Each path below is one point turned by a fixed rotation once a step. After each direction that follows a path, write how fast that rotation turns it, in deg/step (0 if it stays still).
Each turn is a multiple of 5 degrees from 10 to 175, or 0.
Each row of a path follows its step; steps can be skipped.
path 1
step 0: [ 20 -10   0  29   9 -21 -12   8  -1 -10  20   9 -24  12   2 -24  -8  -5
  -6 -13  -1 -18  -2  -5  27  27  14  20  -4  10 -27  12   3 -32  -1   4
 -26  20  16  23   2   6 -21   7   1  15  -5  21 -26  10  41   0  11]
step 3: [-16  15  12  -6  -6 -11  14   6  -8   7   3  10   2   5   2   8  16  37
  30  25  -6  14  11 -15  15  -7 -22  -1   5   2   2 -23  -9 -21 -11 -19
 -12  17 -10 -30  -9 -20   4   4  13  -3  19  15  17  14  24  16 -50]
step 4: [ 27  12   6  -6 -25   0 -21   6  24  21  -5  -9 -12  16   0  -9   4 -11
  -6  -5 -23 -31 -27  -7  24 -20  -9 -36   0   3  20  -8  28 -13   0  25
   7  17  18  15  11  -3  -9 -17 -22  -8  12 -31 -13   2  -8  18  -2]
step 7: [ 23  -2 -10 -16  -6   0  10  36  14  26  -3 -11   8  -9  24 -11  28   0
  26 -31   2  -6  20   6   1  13  10   7 -16   7  -1  18  -4  -4 -12  -1
 -17  15  14  -2   3 -16  10  22  -2  28 -18  27  -7  -5  40 -27   7]
step 9: [ 15  -8  -2  10 -22 -20 -17  14 -23  22  23  28   3 -10  -2 -10  -9 -19
   6  -8   2   2  -2  -9  -3 -31  -9  33  18  28 -31   3   7  -8  -6  26
  -2   6  21 -23  12  14   3  12  -3  -5  -6   4 -21 -28   9  26 -28]
step 14: [-10   2   9  -8  -1 -24 -19 -20   4  15 -21 -11  25  -8  26   9  18  15
  38 -26   8 -26  15 -12  -1  -9  -9   9  12   7   7  17 -18 -11  -7 -29
  -2  16  -9 -19  -1   3  40   8   6   1 -25  16  17 -27  -9  -2  -4]
step 16: [ 36 -26 -21   2 -26 -16 -15   5 -21 -11   5  -1  32  13  10  -6   5  -9
  13   3 -16  -7  22  -9  -2   5  22   7   1   9   7  -7   9 -35  -7  33
   0   4  13   2   5 -29  -5  -3 -16  -5 -38  13  11  -1  13  34   4]
step 17: [-11 -16   3  -1  -7  -4  15   5  17  19 -10  -8   0  37 -28   8  14  22
 -26  13 -31  15  14  21  -4   8   9  -3  13 -12   5  23  -1   6 -25  11
   4 -19  -1   0  -1  12  22 -13  30 -10  14  -8  -2   5 -33  -5  39]
step 22: [ 17   7 -20 -13  -2  17  26  -2   0 -18  20 -29  -9  11 -39   8 -11  -7
  15   9  -2  20  14 -15  -9   8 -15  -5   2   5   7 -24  12 -16  -5  10
  -1  -3  15   4  38   9  -3  -3  13 -25  11 -38  20   6 -23  18 -26]
Speeds:
[-5  0 -3  2 -4 -5  1 -2 -3  1  2  4  4 -5  3  1  0  3  3  2  6 -1  2 -3
  3 -2  2  0  0 -6  1 -1 -2 -6 -7 -2  2 -7 -4 -3 -8  0 10 -1 -4 -7 -1 -1
  7  1 15 -4  6]	160
[  6   5  -1  -3  -8  -2  -4 -12   3  -8   2   2   4  -3   2   7  -3   5
   1   0   3  -7  -2  -2   1   6  -5   1   4   0   1   8   5   2   7   1
  -2   4   1   0   3  -1  -4   2   4  -3   4   0   2   5   2   3   9]	175
[ 9 -1 -2 -3 -3 -2 -2  1 -8  6  1 -9 -1  0 -3  1  2 -1  3  8  9 -6 -3 -6
  1 -2  6  6 -3 -1  0  4 -5 -4  5  4 -2 -2 -3  3  8  9 -1  3 -5  1 -2  4
 -8  1  2 -2 -3]	160
[ 1  0 -5 -2 -9  2  1 -2  1  0  5 -1  6 -2  5 -5  2 -6 -1  2  2 -2  0  5
  4  2 11 -7  1 -7  1 -3  1  7  4 -1 -5 -1  7 -2 -9  5 -3  3  0  7 -3 -4
  5  4 -4 -3 -7]	130
[ -5   0   0  -2  -2   0   5   1  -7   0  -4 -10  -1   3   4  -3   7   5
   3  -3  -3  -1  -6   0   6  -7  -2  -2  -4  -2   1   6   0   5   1   4
  -8   4  -3   1  -3  -6   0  -3  -5  -7  -7   2   7   4  -5   8   3]	35
[ -3  -5   2  -2  -2  -3  -5   6   1   0  -4  -3   4   7  -5   5  -7   6
   6   5  -1   0   0   5  -4  -5  -2   2   8   1  -2  -4   3   3   4  -3
  -3   6  -5   0  -4   0  -7   3   0   3 -10  -4   4  -3   7  -9   1]	160
[-1 -4 -5  5  2  1  9  0 -6 -5  5  0  3 -8 -1 -3 -7  3 -3 -2  6  8 -3 -1
 -1 -2 -2  2 10  0 10 -1  0  5  5 -4  2  0  2 -7  5  1 -3  0 -6 -2 -5 -4
 -6 -1  1  6 -1]	110
path 2
step 3: [-13 -15  -8 -18 -11 -16   6 -21 -20   4 -15  10 -12  -6 -11 -24   6  -3
 -23  -7   9   1  23  -3 -14 -17 -15   0 -15  23   0  24  40  -2 -10 -16
   6 -12  -4  -5   5  -2  21  14 -29  23  -3 -26  -3  -9  -2 -16  14]
step 6: [  0   1 -13 -14  -3 -12  22  -7  19   9  -6   4 -13  -6  21 -15 -10  -9
   3  12 -13   4   8  -2 -15 -14  26   0   9   9 -21  18  41 -32   0   0
  19 -20   6  -6   1  -5  -6  34 -20  16  -1  11  28 -18   7 -19  14]
step 7: [ -1 -19 -28   0 -18   5  -6  12  -5  -9 -12  -9   9  -9 -14  -4 -26   2
 -21 -33 -18  20  -8   7 -32   5  -7   7  27  -5 -15  -8  38  -3 -16   9
  27 -20  -8  15  25  -9  -7   0  -9  -7  -2   7   2   2  -9 -16 -13]
step 9: [-13 -22  27 -26  11 -17   9   0 -20  -2   6   6  -8 -11  -6  -6  -2 -28
  -8   3   4  -2  22 -18 -30  -8  29   4   6   9   9  22  23  -6  -6  -6
  24  -2  10 -14  -4  -8  15  10 -25  29 -19 -12  -5   2 -18   1  13]
step 11: [  2   2   3  12   9  -8  10 -26 -15 -10   0   9 -20 -26  -4  -6 -20  15
  19   9 -21   5   0 -31 -21  -7  -9  10  50  11  13 -11  -3  10  -4   9
 -12   6 -19   3  26   4   5   7   3  -7 -27  24   8 -16   0 -16  -6]
step 15: [-34  -7  13 -16 -17 -16  12   9  -5   7   2  20 -26 -12 -24 -21 -11 -20
   9  -7   3   4  33   4 -14   9  13   7  10  21  25  22   4   7  -6   2
   1  18 -14 -19 -10 -18   9  19  -2  13 -18 -23   1 -24 -12 -10  -2]
step 18: [ -9  -5  -3  -4 -21  -8  16  14  14  36   0  12 -10  -9  -7  -5  -4 -33
 -11   3 -13  27  -3 -11   6  10   2  13  21   4 -11  20  10  -5 -16  -3
  20  -7 -18  20  -2   1  -5  18   0   2 -30   4  25 -30   0 -35  -9]
step 22: [ 13 -15 -15 -11  -7  11  31  -4  -9   3   1   6  -4  -8  -7  -4 -16  17
  11   9  -6 -16   9 -20 -29 -29  22  -8  13 -19  18  10   6  -5 -32   7
  -9 -23 -26   7  -5 -25   0  10 -30   7  -5  -4  27 -16  -3  -5   1]
step 23: [ 16  -5   8   5   5 -27  -4  -5 -18  -9  -8  -5 -14  -8 -21 -16 -15  50
 -21   2 -13  13  -3  -4 -21 -11  -6   1  30  -1  -7  14  21 -11   4  15
  11 -11   5   6  17   0   0  28   0   8   8  36   8 -13   7 -10   9]
Speeds:
[  3 -11  -8   5   0  -4  -4  -6   8   5  -1   7   0  -8   0   9  -4   0
   1  -2   0  -3   1  -1  -3   0  -4   2  -8   6  -1  -6   4  -3  -3  -3
  -2   1   0   4   0  -1   0  -1   4  -8  -5  -7   2  -2  -3  -3   4]	100
[ 5 11  5 -8  3  3  1 -1  0 -3 -2  5 -8 -2  3  7  0 -3  4 -1  3  0 -2  1
 -1 -5  1  9  1  1 -3 -4  0 -9 -2 -1  5  2  2  4  5 -3  3 -4 -4 -2 -7  6
 -3  9  2 -1  8]	145
[ 4 -2  2 -2  1  4  0  8  4  1  0  4  2 -6  5 -7  2 -5 -2 11  0  1 -7  0
  7  0 -5  3 -5 -3 -1  0 -3 -5 -3  1 -6 -4 -5  6 -8  0 -6  1 -9 -3  4 -1
 11  0  2  0  3]	175
[ -1  -6   1  -2   0  -4   3  -5  -3   0   4   1  -5   3  -6  -1   3  -2
   1   1 -11 -10  -6  -2   8   7  -6   3   6   0  -3   4  -2 -11   3  -5
  -2   0   3  -3   4  -5   4  -1   1  -4   6   1  -3  -3  -1   2   1]	120
[ 6 -3  0 -1 12 -5 -1  1  0 -8  7 -4  2 -3 -5 -2  4 -5 -7  3  2 -3  3  2
 -1 -5  6  1  2 -2 -6 -5 -4 -4  6  4 -1  1  9  0 -7 -2 -1  4  7 -2 -4 -5
 -1  3  3 -4 -6]	95
path 3
step 2: [-18   1 -17 -27  10  28  -3  -2   9   2  16  32 -36   7  -2  -3 -15  18
  14 -14   2   4  14  18  -1 -11  15  10  -1  18   4  10  -9  -8   6  -6
  -6  -2   7 -14  -8  13 -12  10  18   7   4  28  14  25 -13   8  -6]
step 3: [ -7   8  -9 -24  -5  -6   0 -20  14  -4   6  -7 -22  36   2  -1 -12  -1
  16  16  13 -10  -7   7 -12  12   5 -13   9  24  12  -2  11  12 -13  26
 -16  17 -30  13  -6 -20  -4  18   9  -7   1   8  17 -28  16 -14   3]
step 6: [ 13  22 -12  -8  -6  -5  -3   5 -14   6 -19  13 -23 -13 -10 -13 -15  27
 -23  -8  -7 -32  -5 -15 -22  12  24 -20   6   5   2 -23   8  14 -17  -1
  -6  10  13   4 -19   4  10   8  -9   2   0  -2  -3 -21 -26  -4 -13]
step 7: [ -4 -12 -38  -7 -18  -3  -1  20  13 -20   3   3  -9  -6 -12  31 -10 -18
  10   0  21   5  10  10 -14   1  10   4 -19 -10  -6 -18  28   2  -9   5
  -6   1  16  -1 -22   1   6  15  -1 -23  13   5   4  22 -25  14   7]
step 8: [ -5 -24   7 -22  -5  -7   4 -13  11   0  22  13  -9  30 -15   7 -13 -32
   1   2   5 -16 -10  -7  -1 -14 -11  23   1  -5 -18  11   3  19  20  22
  -3  -9  -1  -1  11   8   0 -27  20 -21  22  19   1  -5  16   5   5]
step 10: [  7   4 -11  18  -7   2   0   9  -3  16 -33   4 -16 -14  23  18   5 -11
  29  14  -8   0   7  43   2 -13   1   8   8 -13  29   3  -6  14  -3 -10
   2  20  19  16   1  11  19  22 -10   7 -20   0   6   2  -1   5 -11]
step 15: [ -3 -20   6   0  -7   8 -21  -1 -15   9 -15  29 -17  -8  14  -1   7   8
  27   3  11  27  16  34 -11   1   7   1  -4  -3  -7  -6 -14  20   5   7
 -15  -6 -19 -14 -29   8 -16 -19   6   1 -14 -10   4   5  -5 -29   3]
step 16: [ -9  10  17  21 -17   9   5  -8 -10  17  10  -9  -3  31   0  -5   0  18
  31  19 -24 -21   0   4  -3 -10 -13  -6  11 -14  -8 -14  14   7  -2  10
  -5  -2  -8   9 -15  -7  14   6   0 -42 -11 -20  24  -3  -4 -10   9]
step 17: [ -2  31   1  15   8   3 -17  18  12  -2  29 -10 -14   6  -3  -8  19 -17
 -32  17   0  -5   3 -16  -8   4  -2   4   2 -21  -3 -15  -2 -12  18   3
  13  -8  25  12   4  12  -2  20 -16   0   2 -21  16  18  15   1  25]
Speeds:
[-5 -1  8  5 -2  1  5  2  3  4 -5  1  2  2 -3 -1 -4 -3  2 -6 -4  7  0 -1
 11  0  0  1  2 -1  2 -9  2 -2 -2 -1 -1  1  3 -7  0  5  7  4  7 -4 -1  7
  9  3  0  7  2]	125
[ 2 -2  2  2 -1 -2 -3  1  2  2  5  1  8  4  0 -7  1  0  2 -1  2  4 -9 -2
 -4 -4 -5  0 -3 -4 -2 -6 -2  5 -7  4  7 -5  0 12  7 -4 -1  0  0  3  8  1
  8  6  3  0 -4]	85
[-4  0  8  0  1 -7  0  0 -9 -2 -5 -4 -2 -6  2 -2  6  0 -4  3  5  0 -2  4
  6 -5 -3  1 -4  4 -6 -1  2  5  0  1  0  8  6 -2 11  6  2  0  4  8 -4 -1
 -5  2 -3 -3 -8]	80
[ -6   2  -6   1   2  -3  10   2  -3   3  -3 -12   1  -3   9   1   0   0
   9   7   7  -2   2   0   2   0   4  -4  -2  -5  -3  -3  -5  -1   0   1
   3   0   7   0   1  -7   1   1  -4  -8   5   0   0  -2  -2   6   0]	115
[  2  -3  -2   3  -1  -1   4  -2   0   6  -6  -2   0   3  -6  -7   0   0
  -1  10   4  -4  -4  -6   8  -6  -4   0   5  -2   2   8   2  -3  -2   5
   2   0  -2   3 -13   5   0   2   4   1   7   4  -2  -5  -1  -6  -5]	140
[ 1  6  4 -6  1 -1  7  3  1 -6  5  8 -2  5 -1  0  2  0  1  7  4 -1  3 -7
 -5 -4 -3 -2 -4  8  2 -5  4 -8 10 -1  0  6  2 -1 -4 -3  5  1  0  2  8  0
  2  7 -4  3 -3]	70
path 4
step 0: [-31  -1  46  21  39 -21 -17 -24   7  -2   6  31  18 -12   8  13 -16  -6
 -15   0   9   8  18 -10  -2  -9  12  -9   1 -34   6   6  -4 -23  14  -1
 -14   9  20  -6  -1 -22  -6   3 -18  -3   6   3   7  -1 -17   1   1]
step 1: [-17  22 -10  -6   1 -12 -23 -11  -8  27 -15  13  20 -12  23 -27   8  17
   1   2  -7  -7  29   7 -14  29   5  11  16   3  -6  15 -18  -4  -9  39
 -20   4  10  -1   9  -7  -6  11  15   6   7 -11 -30 -11   9  23 -28]
step 2: [ 15 -29   0  10  13  10  -4   6 -10 -13 -22   9  18  -1 -12 -11  16   1
   3 -24   1 -17  14   9  11   1   0   0 -38  -1   3 -11   2 -10  11  20
 -15  -3 -13  -6  -2  -3 -23  16 -33 -39   9 -42 -19 -24  10   8   3]
step 4: [-10 -19 -16  34  30   0  -9 -49 -15  13  25 -10  19  -9   4 -12  -4 -19
 -18 -13  10 -25   7  -2   2  -3 -17   0   1 -17 -11 -19   9  15   7  24
   7  -3   5  27  -3 -16  -4  -8  -3  28   7   0   0 -13   1 -24  -1]
step 7: [-19 -18  20 -16  33  -3  -9  11  15   8  -4   8  13  -2 -37 -22  10  24
   2   6  13 -41 -10 -13   0  19   1  -6  14 -11  -4  -5 -17  -7 -10  -8
 -11 -29  12  -5   0 -20   9   2   1 -11 -12   8  -8 -43 -11 -20 -11]
step 8: [  2 -14  11   7  27   5 -17 -19 -25 -12  11  31  15  -6   8  -8   6  10
  16 -22 -13  -8  24  -3   1   1 -38 -11   6 -21   5  15 -11 -15   5   6
  -5  -6  32   7  20 -31   6  -4  -5  -7  23  -6   8  26 -25  16   3]
step 19: [-17  -3  27  27  23  27 -21 -17   6  -9   2   2  17 -10 -14  -2  17  17
 -18  15 -10  -4   6 -14 -18 -25 -14   5   4 -12 -14  16  14  13  32  13
 -39  15   6 -17   7  -6 -20   0 -15   6   0  -7   2 -27   0  16 -13]
step 20: [-14  -3  16 -12  22  30 -30   8   7   6 -24  -2   2  -8  18 -29  28   7
  15 -15  -1 -16  30 -12  15   4  15   2  14  -6 -10  -3 -21 -26 -34   3
 -14   2  -6  15   7 -24   1  -1  28  -2   5 -11  -3 -27   8 -10 -12]
step 22: [-20   5   2  -9   6 -18 -18 -20 -28  15  11  22  32  27 -23  -7 -17   3
 -26  19  11 -19   9  15  -3   8   6  19  20   3   2 -11   1  -7 -21   4
   2  19  -8  12  18 -22  -7   1 -23 -20 -27 -18   5   0 -12   6 -22]
Speeds:
[ 10   1   0 -11   3  -3  -8   2  -5   2  -1  -5   2   1   1   4  -3  -2
  -4   2   4  -7   2  -3  -1   0   2   1  -1   1 -10  -4   1   1   0  10
  -3  -1  -2   0   5   2   1   4   9   6  -2   1  -2   1   3 -10   0]	135
[  2   2  -2  -5   0  -3   0   0   1   1   2   9  -4   0   1  -4   4  -6
  -3  -2   3  -3   6  10  -3   0  -7  -5  -5   9   3  -1   4   1   1  -3
   6  -5   2   2   9  -1   4   0  -3  -5  -4 -12  -2   4   2  -3  -5]	55
[ 0  0  0  1 -3  3  0 -5 -4 -5 10  3  3 -1  3 -5  9 -3 -3 -2 -3  1 -1 -2
 -2 -4  5  6  2  7  7 -5  9 -7 -6  7  6  0 -6  1  1  4  0  8 -1 -2  0  8
  1 -6  1 -2  0]	40
[ -9   3   2   1   1  -1   2  -4  -1   2  -7  -5  -1   0   1  -6   2 -12
   9   1   7   5   2  -7   0   4   1 -10   6   3   3  -3   2  -2  -6   4
  -3   4   2  -3  -1   5   3   0   2   6  -7  -3   2   3   2   0  -1]	130
[ 5 -6  2 -2  1 -7  3  3 -1 -5 -6  1 -5  6  1  1 -3  2  5  5  6 -3  2  0
  1  2  4  4  5  5  9  5  3  7 -3  4  3  1 -6  2 -5  0  0  0  1 -5  6 -7
 -1 -4 11  4  8]	95
[ -9  -9   3   6  -5   1 -11   1   1  -3   0  -9   1   7   3   8   1  -2
   0  -2   3  -2  -4   6  -1   3 -10   3   1   3  -1  -1  -1  -2  -4   1
   2  -3  -1  -6   7   0   4  -5   4  -3   2   1   3  -6  -1   3  -2]	25
[-4 -5 -2 -7 -1 -3  3  1 -1  2 -6 -6  4  6  5 -9  2  4 -3 -7 -2 -7 -1  3
 -1  0  6 -1 -6 -6  0  3  7  3  1 -2  0  4 -3  1  5 -3  5 -4 -8  9 -6  3
  4 -5  3  3  2]	140
